(in the rows, 128 means zero)
Each path below is one point turned by a fixed rotation once a step. After each direction that follows a path, write how fast that rotation turns it, in degrees per step (0 if it stays still).
Each turn is a multiple of 5 degrees from 10 to 175, or 0.
Each row of a path follows its step; steps can be skipped.

step 2: [114 127 127 128 121 138 124 127 116 125 122 120 131 129 128 138 115 142
 130 141 129 123 122 136 120 126 135 138 137 138 142 132 125 129 129 136
 123 133 120 152 115 143 127]
step 5: [106 127 128 130 123 130 121 129 126 130 126 129 140 122 138 120 131 117
 138 139 119 121 125 149 144 140 126 131 136 138 125 134 128 125 132 141
 123 132 136 140 125 143 126]
step 7: [124 124 134 113 124 117 124 136 127 118 131 143 123 135 130 123 134 131
 134 134 131 126 121 128 134 147 124 139 114 133 117 128 134 127 149 128
 128 120 122 126 115 144 134]
step 9: [116 140 120 129 138 119 122 126 127 138 130 130 138 133 139 106 127 124
 133 136 129 129 127 129 126 124 127 123 105 143 115 123 140 132 143 130
 136 124 135 124 131 119 130]
step 16: [130 125 130 125 110 130 123 120 118 129 142 128 120 110 136 126 128 130
 137 139 130 122 136 125 131 111 125 138 134 128 117 126 118 127 116 123
 116 133 114 143 119 142 135]
step 19: [126 134 123 120 119 143 127 126 118 127 132 128 133 128 136 118 133 134
 126 132 127 127 143 137 135 134 119 138 121 151 114 126 115 120 129 135
 135 131 107 136 121 135 121]
step 25: [126 137 128 131 141 128 126 124 112 126 117 134 144 130 130 128 119 151
 125 144 132 128 137 140 132 124 126 128 119 140 116 123 118 131 135 128
 134 127 132 143 127 121 138]
step 28: [122 138 120 130 135 121 129 129 118 128 124 127 137 127 145 134 123 121
 133 138 143 121 136 131 132 115 137 131 136 126 102 121 137 127 129 132
 128 120 141 138 132 141 135]
step 29: [119 132 129 124 122 128 114 124 129 122 126 119 131 127 140 123 125 144
 138 127 138 117 118 125 121 113 123 122 107 126 145 131 114 126 135 117
 129 138 119 138 123 132 131]
step 34: [115 130 123 127 121 120 124 127 130 129 133 126 128 141 153 134 122 121
 127 134 130 146 128 117 143 129 121 127 126 134 117 128 132 125 133 140
 138 129 130 123 122 147 142]
Directions:
[129 128 121 126 129 131 126 131 133 127 129 127 128 130 127 127 132 126
 129 132 129 129 122 125 126 127 127 128 122 126 129 129 130 128 127 125
 125 130 129 128 131 124 127] | 125
[129 128 128 123 129 130 125 126 127 125 130 126 128 128 125 130 126 129
 128 128 132 128 131 128 129 125 130 126 130 128 135 124 125 132 130 131
 128 129 125 131 126 121 128] | 175
[128 126 126 126 132 126 127 128 125 130 126 121 125 132 131 128 125 129
 129 129 126 134 129 130 125 133 125 126 128 129 132 130 130 126 126 129
 126 129 127 128 126 128 130] | 90
[130 130 126 131 125 127 127 127 126 128 133 127 123 130 130 131 128 131
 126 131 130 130 131 132 131 129 126 130 125 124 122 127 129 129 129 128
 127 123 126 126 128 125 127] | 120
[130 130 128 130 126 129 130 128 127 125 126 123 126 126 133 134 128 126
 129 125 131 124 128 132 123 125 131 128 127 128 129 125 129 128 125 123
 126 130 127 131 130 131 129] | 25
[123 129 127 129 128 135 132 130 126 127 127 127 131 131 131 127 123 128
 130 131 126 126 128 129 126 124 126 125 130 129 126 130 126 133 126 129
 127 124 129 126 127 127 126] | 110

step 4: [136 121 117 121 138 116 127 113 117 134 130 124 124 143 121 122 131 125
 118 137 132 140 137 131 138 124 124 123 124 137 125 115 141 113 129 120
 127 127 135 120 126 116 123]
step 5: [132 127 116 125 124 127 118 116 124 122 127 119 124 140 135 129 128 119
 121 136 121 131 120 125 117 129 110 139 128 123 120 121 133 125 112 123
 146 115 125 123 119 120 121]
step 7: [132 130 125 126 139 122 121 134 129 138 127 119 130 130 133 129 126 135
 107 137 138 132 123 138 136 134 136 119 117 128 153 119 135 124 128 116
 126 128 142 131 138 126 123]
step 9: [140 125 123 141 121 111 119 131 126 134 123 126 123 123 126 133 132 133
 126 129 128 123 132 113 116 132 111 137 124 132 126 131 115 122 126 117
 134 126 126 119 116 118 107]
step 14: [127 124 126 119 137 124 129 134 138 130 130 132 124 130 123 138 140 123
 129 118 141 132 113 132 122 129 126 120 128 116 143 125 104 126 134 108
 125 133 130 126 124 120 136]
step 17: [125 124 130 125 135 118 125 133 136 123 109 122 117 146 125 134 128 119
 133 128 118 129 127 120 134 125 110 135 126 119 128 131 121 119 132 103
 130 130 123 125 120 124 132]
step 19: [130 124 125 117 133 118 117 114 122 118 123 128 135 121 116 118 132 130
 110 134 148 125 127 132 135 128 129 124 126 119 136 122 134 138 116 126
 139 135 122 120 134 117 135]
step 20: [139 140 128 138 144 118 119 123 127 129 116 110 117 123 126 108 126 125
 123 137 136 130 132 122 133 124 120 140 125 130 130 130 127 121 124 118
 134 123 123 118 121 122 135]
step 23: [132 126 127 129 136 116 115 116 135 131 125 119 131 113 108 127 130 129
 117 133 125 130 133 134 124 124 127 141 123 144 141 115 140 118 119 128
 127 128 130 133 131 116 127]
step 27: [137 131 131 112 134 119 123 117 118 139 129 123 134 120 123 132 131 128
 128 139 133 143 127 137 127 122 128 131 132 143 127 120 120 135 120 126
 118 133 120 117 119 104 128]
Directions:
[127 129 131 125 135 130 125 128 127 131 129 127 123 131 129 130 130 128
 131 129 126 135 127 130 131 127 130 127 128 129 129 125 125 125 130 128
 127 124 129 129 126 129 131] | 110
[128 127 129 130 131 130 128 134 128 127 130 124 131 128 127 135 125 123
 129 131 131 125 129 128 128 128 128 128 129 123 126 130 126 126 129 126
 129 130 133 131 125 130 128] | 95
[127 130 130 130 126 127 128 132 127 131 131 132 126 129 128 127 129 126
 124 128 123 128 127 131 127 124 133 130 126 126 127 128 125 130 129 125
 130 136 124 128 126 128 127] | 20
[128 125 123 131 126 124 128 127 126 129 132 129 125 132 133 131 127 130
 129 127 129 129 123 128 129 130 129 127 127 130 129 130 128 127 129 127
 135 128 134 125 131 129 125] | 10
[128 129 130 133 129 130 121 130 127 129 127 125 125 129 129 128 129 130
 122 130 129 125 131 125 128 129 130 126 127 128 129 124 132 126 126 129
 132 125 126 129 129 129 125] | 25
[127 128 125 127 125 126 123 132 127 129 128 132 128 127 127 132 126 129
 131 129 125 127 132 127 130 129 126 130 122 129 133 128 126 130 125 125
 125 126 127 132 130 132 129] | 45

step 1: [120 136 117 130 115 127 122 140 143 135 128 118 126 126 129 134 128 126
 124 137 127 125 129 129 135 119 136 120 131 117 123 135 136 118 123 135
 150 132 121 128 123 131 120]
step 3: [117 120 126 135 125 140 119 130 129 147 114 125 116 135 128 134 120 122
 128 129 131 140 121 124 116 136 145 127 130 137 138 121 126 131 126 129
 133 137 125 126 126 134 134]
step 12: [134 135 123 124 118 123 122 119 144 130 140 134 124 134 134 137 125 135
 135 132 141 133 138 130 118 123 132 129 128 122 140 114 124 126 131 132
 138 133 120 129 143 136 139]
step 17: [134 133 115 123 126 129 123 136 135 122 130 126 120 135 136 126 117 144
 130 131 143 128 123 124 118 110 126 125 121 113 128 131 121 129 127 143
 138 132 124 136 131 134 125]
step 18: [121 127 128 135 124 127 124 145 140 138 128 116 115 110 138 121 125 120
 122 138 137 129 134 130 130 135 137 128 121 131 124 134 128 125 123 138
 136 136 129 125 123 130 112]
step 20: [122 127 117 137 123 130 121 130 128 145 120 128 120 123 136 137 126 120
 133 117 136 133 134 123 125 128 132 121 129 131 146 131 119 127 136 137
 118 135 119 138 134 140 142]
step 22: [129 141 126 113 122 144 119 134 134 121 126 123 128 136 145 131 124 131
 132 127 135 125 126 127 132 120 138 135 126 127 128 123 115 124 144 131
 128 131 128 135 143 134 113]
step 24: [134 124 120 139 118 124 130 129 124 128 130 138 128 138 133 121 126 142
 134 131 124 138 123 112 127 124 140 125 132 117 122 118 124 120 126 137
 145 131 118 134 141 133 130]
step 26: [119 132 120 144 129 138 129 139 149 117 119 119 124 126 131 129 127 132
 125 136 123 129 117 134 120 134 132 123 133 129 125 126 132 128 130 125
 145 143 132 134 128 121 127]
step 27: [121 139 126 124 130 127 126 132 129 119 119 134 127 112 148 124 126 132
 131 133 132 132 123 130 126 120 138 126 124 134 138 125 123 120 135 142
 118 141 129 140 140 135 135]
Directions:
[129 126 121 123 126 126 125 127 129 130 126 124 128 132 128 130 125 127
 126 128 126 129 127 130 125 130 122 130 130 128 128 128 124 130 127 128
 127 130 128 131 124 129 129] | 130
[127 129 132 123 126 130 128 125 127 130 128 130 127 128 123 127 129 126
 128 132 129 129 125 130 125 125 130 130 128 130 129 132 130 123 128 126
 131 128 124 133 124 125 131] | 10
[129 126 132 129 129 131 127 130 126 128 128 131 128 129 128 126 126 133
 130 128 125 132 130 131 131 130 127 128 126 125 126 125 122 130 126 123
 129 128 125 134 127 126 126] | 40
[131 129 130 128 126 134 130 125 132 131 127 123 128 128 131 130 134 128
 127 131 126 123 132 133 130 130 127 131 128 127 127 127 129 127 128 127
 129 129 129 128 131 126 126] | 100
[128 130 132 128 131 125 131 127 130 125 132 126 128 128 126 126 131 128
 125 131 129 132 131 126 124 133 126 131 127 130 128 130 127 135 130 127
 130 130 125 125 127 127 131] | 155
[126 130 127 131 124 126 129 122 126 126 126 127 129 124 128 133 130 131
 129 129 130 135 125 128 126 129 128 129 131 128 126 127 128 128 130 127
 127 127 131 130 130 124 124] | 20

step 0: [141 129 132 138 134 140 134 128 124 113 132 124 130 135 138 115 114 128
 123 127 134 121 136 133 134 122 125 150 122 136 119 126 146 122 127 132
 124 126 131 125 121 120 142]
step 2: [135 125 134 115 124 140 113 126 133 122 131 144 119 119 132 133 129 129
 115 139 124 129 123 133 129 134 115 123 117 135 136 126 121 141 134 134
 129 140 117 117 130 143 128]
step 3: [125 118 132 122 134 127 127 126 124 123 117 121 130 128 124 132 148 120
 111 124 135 132 133 142 119 126 136 123 125 125 122 135 133 135 137 130
 133 138 108 122 132 126 109]
step 7: [136 144 130 125 139 131 123 131 139 123 119 139 132 142 127 147 126 123
 111 124 128 122 126 123 139 130 131 125 119 136 135 128 114 128 124 134
 112 127 127 137 130 124 142]
step 10: [116 123 134 131 133 130 134 132 130 147 118 119 118 116 121 131 124 127
 130 137 119 132 115 131 110 122 128 138 117 132 128 118 133 121 146 124
 126 132 123 136 127 143 130]
step 12: [125 124 125 109 127 139 141 122 132 132 120 126 119 148 128 121 135 124
 134 125 127 116 131 138 135 123 139 124 125 118 129 124 123 140 120 135
 118 118 122 139 115 119 131]
step 13: [129 125 118 111 135 125 118 127 145 132 139 144 118 120 132 123 130 122
 145 126 127 118 138 126 134 123 134 116 136 131 117 124 133 134 121 133
 132 134 142 135 128 134 117]
step 19: [128 132 136 131 136 133 129 117 122 122 125 125 129 129 146 134 129 127
 128 154 140 123 124 143 125 117 120 125 120 127 131 137 133 133 122 124
 133 146 122 141 121 132 128]
step 20: [120 115 131 124 121 133 117 127 127 126 139 128 131 118 119 140 125 128
 124 140 131 126 131 132 127 131 119 121 127 110 145 130 133 150 122 137
 135 127 119 127 124 122 112]
step 23: [137 119 135 134 123 125 127 128 115 125 133 128 143 133 127 122 117 134
 118 129 113 115 129 124 130 132 141 123 135 128 120 112 122 120 114 128
 123 132 132 136 122 120 149]
Directions:
[128 129 123 126 125 133 127 125 128 129 127 127 134 127 127 133 127 129
 129 126 128 128 127 131 129 124 125 130 134 128 129 129 125 127 128 131
 122 129 124 127 129 131 126] | 80
[129 127 130 130 128 130 129 126 130 127 125 130 123 132 124 126 125 123
 127 124 131 127 130 126 128 131 128 127 128 129 129 129 132 126 131 127
 125 131 125 123 128 132 129] | 10
[128 129 125 131 125 125 127 127 130 128 130 128 128 128 127 124 131 127
 128 131 128 133 128 128 128 120 130 125 124 128 130 126 130 129 125 124
 123 128 129 125 128 131 126] | 160
[129 126 127 127 128 127 130 125 122 128 127 131 128 131 127 125 126 128
 128 131 130 123 128 127 130 127 126 130 133 124 134 126 130 129 124 124
 128 128 129 128 124 124 128] | 95
[129 130 127 126 126 130 125 129 131 134 129 125 122 131 129 124 128 127
 134 126 128 126 131 131 127 124 126 129 128 127 130 131 126 124 130 128
 129 126 130 130 131 126 129] | 20
[134 133 126 131 132 127 130 127 129 125 126 125 129 128 124 133 123 129
 130 129 128 128 127 127 132 128 130 128 127 129 130 129 127 126 129 123
 131 124 129 127 133 127 129] | 40
[127 126 128 132 129 132 126 124 124 128 131 131 129 127 125 124 127 130
 126 127 124 132 128 125 131 126 128 123 128 129 131 132 127 129 133 130
 130 128 129 134 128 130 129] | 120
